One turning vector, and how many steps it has turned
The counts run from 0 to 530.
[137  96  71 149 191 161 122 110 154 162 120 117 179  93 140 117 121 126
 118 175 129 146  93 113 108 183 122 134 119 131 183 124 164 114 133 135
 135  68 145 163 148 123 151 193 156 117 124 130 137 143 102 115]  261
[149 113 126 100 157 152 118 172 118 139 124 139 166 113 111 151 165 166
  65 141 117 117 116 108 133 133 141 151 117 140 156 104 147 153  63  80
 156  95 168 150 155 152 110 148 111 169  69 156 158 153 166 110]  426
[135  84 136 125 144 138 131 186 133 178 102 111 131 134 120 154 177 179
  84 154 129 146  94 149 131 152 116 156 111 173 156 116 122 113  85 131
 179 109 167  93 161 126 136 134 104 151 119 143 112  89 132 136]  237
[ 98 137 135 123 127 144 123 118  97 135 124 110 173 125 115 110  97 133
  99 168 149 122  85  90  95 171 153 132 100 103 152 107 159 147 130 126
 103  70 213 139 158 114 131 125 131 154 100 120 151 163 139  69]  263
[126  96 149 119 104 146 110 184 118 130  95 121 141 114 151 122 135 112
  66 101 130 197  93 145 160 144 149 135 106 108 183 121 161 112  63 155
 122 139 193 114 130 102 135 137 140 143 106 145 110 132 167  92]  516
[162 108  95 138 163 124 115 118 153 147 104 123 163  88 177  90 135 137
  87 148 144 128  70 121 147 155 143 138 131 138 186 128 151 135  92 145
 126 130 160 172 153 125 147 145 139  77 119 150 102 137 153  72]  298
[121 130  96  99 147 144  90  98 118 120 140  81 169 130 123 161 151 139
  87 130 128 111 109 106 132 207 115 137 112 135 136 100 132 140 146  95
 133 111 141 122 149 145 128 111  87 173  64 112  91 116 144  99]  360
[149 135 127 162 131 134 145 155 139 110 113 130 196  79 136 135 120 137
  90 117 144 171 106 109 144 166 183 137 100 154 150 102 158  83 102 136
 123 108 117 144 110 104 120 118  89 114  99 129 142 159 125 104]  337
[136 102 112 135 139  79 112 163 106 151  76 149 160 109 137 110 141 118
  56 147 135 152  92 126 141 164 156 126 138 109 173  83 112  91  87 143
  99 122 196 149 128 137 131 107 121 132 119 157 146 173 149  90]  22
[146 134  98 140 126 131  97 124  96 116 101 122 176 121 134 132 143 142
  64 136 176  99 110  90  78 139 154 134 106 180 184 135 157 156 126 146
 156 105 108 149 146 111 149 121 126 122 140 162  88 114 145  85]  207
[121 108 105 113 145 133  87 123 125 160  95  71 151 116 121 113 135 128
 122 176 104 168  93 139 139 180  96 151 161 134 144  95 122  96 100 123
 112 102 180 150 142 117 144 130 128 179  88 127  66 145 131 117]  450
[132 101 139 145 130 158 123 147 133 182  81 160 156 119 146 124 131 110
  87 150 150 159  96  85 127 179 175 165  89 109 190 117 171 131 107 177
 113 110 176 145 141 129 118 135 129  99 152 127 127 137 137  79]  479
[113  96 121 118 144 144 122 174 130 133 120  96 141 111 114 166 168 158
 104 142  99 156 119 109 155 183 123 122 130 162 135  91 122  91 109  96
 120 122 137  78 141 134 133 120  65 150  42 104 137 132 126 122]  324
[133  73 126 129  83 121 100 164 123 128 127 141 162 173 134 122 140 128
 103 127 136 181 165 137 140 164 146 126 135 176 135 164 143 114 116 159
 131 130 127 111 138 157 153 106  99 119  74 154 133 196 140 114]  192
[118 108 114 106 120 109 132 126 109 193 154 120 189 161 127 153 125 127
 135 193 139 156 106 118 118 180 112 140  61 154 101 140 134 136 138 111
 140  70 147 134 169 160 128 132 123 147 100 132 161 143 134 147]  265
[136 117 150 112 141 114 136 136 109 166  79 140 162 142 115 126 143 110
  85 163 144 172  84  80 119 148 124 149 120 106 152 106 106 129 117 112
 112  84 181 191 137 145 136 110 112 187 116 175 128 126 130 114]  529
[174 117 144 171 131 153 113 137 128 145 109 130 186 114 117 194 147 137
  56 127 140 151 128 139 128 141 150 128  84 140 174 130 140  99  84 176
 147 127 150 108 139 118 151 149 113 115 126 144 157 144 137 118]  61
[118  98 141 163 117 160 151 170 138 117 113  93 132 127 141 140 164 141
 114 144 116 179 120 103 101 167 116 137 108 131 195 135 164 110 125 164
 151 138 204 123 176 125 148 154 101 131 124 128 144 131 105 115]  327
[137  84 100 125 111 144 113 164 134 158 110 136 162  99 179 109 144 125
  79 122 134 148  76 155 168 162 144 144 102 130 203 125 154 123  72 149
 153 146 157 100 146 117 136 128 144 108 129 141 107 130 148 128]  515
[146  99 118 166 129 131 131 155 161  97  94 164 153  93 125 131 144 140
  79 146 142 165 104 147 110 155 144 114 136 157 189 143 134  70  95 179
 139 117 145 138 141 139 143 147  93 110  91 180 140 154  94 109]  109
[138 115 175 110 134 168 128 153 144 115 138 118 162 125 100 128 136 164
  73 133 151 158 106 126 158 145 136 131 102 123 144 114 132 128  70 118
 118 123 203 139 151 139 105 136  83 158  64 168 128 135 139  97]  149
[152  91 148 147 111 159 115 122 139 148 144  88 188 137 146 184 154 144
 108 133 103 138 160 130 140 160 139 136  73 143 136 142 129 119 117 172
 151 151 155  85 166 138 172 126 103 107 119 139 159 159 139 144]  278
[155 126 146 176 133 134 154 150 137 122 121 134 196  96 109 141 124 164
  90 142 151 155  86 129 102 131 168 119  91 174 153 125 166  98  86 153
 146 100 153 143 124 107 114 145  98 105 105 158 164 155 127 107]  338
[130  82 118 127 118 135 114 165 135 151  84 144 115 112 135 113 145 168
  82 143 135 135 104 135 142 155 154 127 143 195 164 132 163 125  97 138
 151 134 122 113 153 152 148 145 111  59 108 160 106 159 151  85]  334
[142 127 158 114 126 122 135  89 104 157 113  93 180 156 132 140  99 143
 101 153 162 142 108  46 113 174 141 178 132 122 128 105 107 116 144 137
  81  99 114 158 137 133 151 124 107 108 125 157  98 146 159  89]  167
[109 119  76 134 129  95 111 122 102  96 171  86 153 128 160 147 123 159
 111 156 142 106 123 132 112 164 108 127 106 160 158 130 154 118 153 112
 188 103 173 140 168 140 175 123 121 154  94 145 136 160 152 144]  133
[136  96  77 161 154 115  85 111 130 142  83 131 200 108 143 119 140 121
 114 157 117 131 120 127 130 199 161 117 138 150 152 109 127 110 123 137
 100  93 126 144 113 119 128 108 115 141  90 137 116 196 134  97]  487
[137  92 115 148 133 149 121 107 139 135 149  81 183 118 121 104 109 152
 112 162 154 155  83 152 114 155  89 110  89 140 170 162 140 102  96 160
 147 109 194 121 152 118 153 166 139 157  99 154 107 119  98 128]  224
[124 127 139 132 164 123 119 103 142 116 119  90 175  82  91 106 129 163
 116 181 121 132 106 101 113 187 122 129 132 125 138  91 119 136 120 122
  80  78 184 145 164 133 137 129 116 130  64 150 138 155 127  59]  34
[126 129 119 151 165 145 135 167 123 123 119 137 170 125 155 163 150 144
  88 129 150 141 124  97 127 163 174 164  91 162 154  99 139 121 123  96
 160 103 152 172 131 136  97  93  64 174  90 139 140 150 149 122]  198
[173 102 105 111 141 117 103 119 135 159 118 132 141 149 130 177 180 128
  88 149 161 132 141 118 118 147 112 131 113 162 147 151 139 143 126 124
 179 124 119 183 153 204 147 158  93 127 125 170 126 138 151 116]  67
[126 101 125 143 144 165 143 188 120 173  89 143 169 129 150 135 144 125
  89 163 148 140  97  82  96 125 150 135  90 157 172 134 173 180  99 128
 149  90 133 147 136 122 125 156 149 155 140 140 142 124 132 123]  340
[130 151 117 160 127  97 135 102 117 122 113 110 179 104  98 133 118 176
 110 169 169 133  92 127  82 157 136 137  93 191 125 111 156 103 131 127
 160  88 162 180 151 129 113 146  97 116 119 165 123 152 129  84]  121
[151  99 119 167 126 153 141 137 138  87 138  65 170 117 137 147 151 161
  87 119 139 181  99 153 134 158 130 127 127 153 167 130 145  85 110 140
 180 158 168 126 119 106 133 170  58 128  87 125 118 155 134 122]  374
[169  81 128 158 125  95 124 120 122 172 105 108 182 144 160 138 173 111
 115 180 132 140  90 110 100 131 127 122 118 126 159 141 119 140 113 164
 142 132 171 130 151 149 155 147 126  83 137 166 165 162 151  97]  164
[132 117  74 147 120  90 111  88 107 108 121  89 170 103 112 131 128 121
  95 142 152 147  96 118 105 177 139  92 125 165 143 122 162  89 149 138
 131 110 132 123 136 131 135 152  86  90  86 113 136 170 146  70]  259
[162 120 139 134 130 120 156 108 122 174 124 118 210 109 121 159 100 130
  98 166 176 155  66 110 138 144 132 159  74 135 118 103 125  99  98 106
 135  97 140 173 127 128 112 141 111 134 111 145 135 113 148 110]  301
[141 132 158 109 116 144 117 106 120 149 120 108 209 115 145 111 115 120
 101 166 133 128 113  74 130 157 122 146  96 109 151 132 123 161 110 149
  75 102 151 169 159 140 161 111 162 143  88 163 143 149 166  83]  215
[138 110 137 151 153 147 112 114 119 178 105 103 214 133 134 116 144 155
 119 196 115  91 124  89 101 152 141 149 107 146 144 133 130 177 117 158
 113  70 166 132 171 132 145 115 145 136 126 148 136 127 122 107]  491
[153  78 153  97 163 163 139 150 137 153 114 141 164 170 129 124 126 145
  83 116 174 174 114  68 153 150 144 155 152 120 151 139 142 150 101 121
 106 114 106 161 110 152 144 159  91 148  89 172 104 156 155 103]  16
[161 111 116 152 134 120 125 141 167 129  97 153 181 110 115 151 148 147
  77 136 139 167 114 131 145 185 163 123 119 151 160 116 127  65 110 144
 134 126 107 120 143 151 130 138  73 105  72 168 133 144 118 115]  108
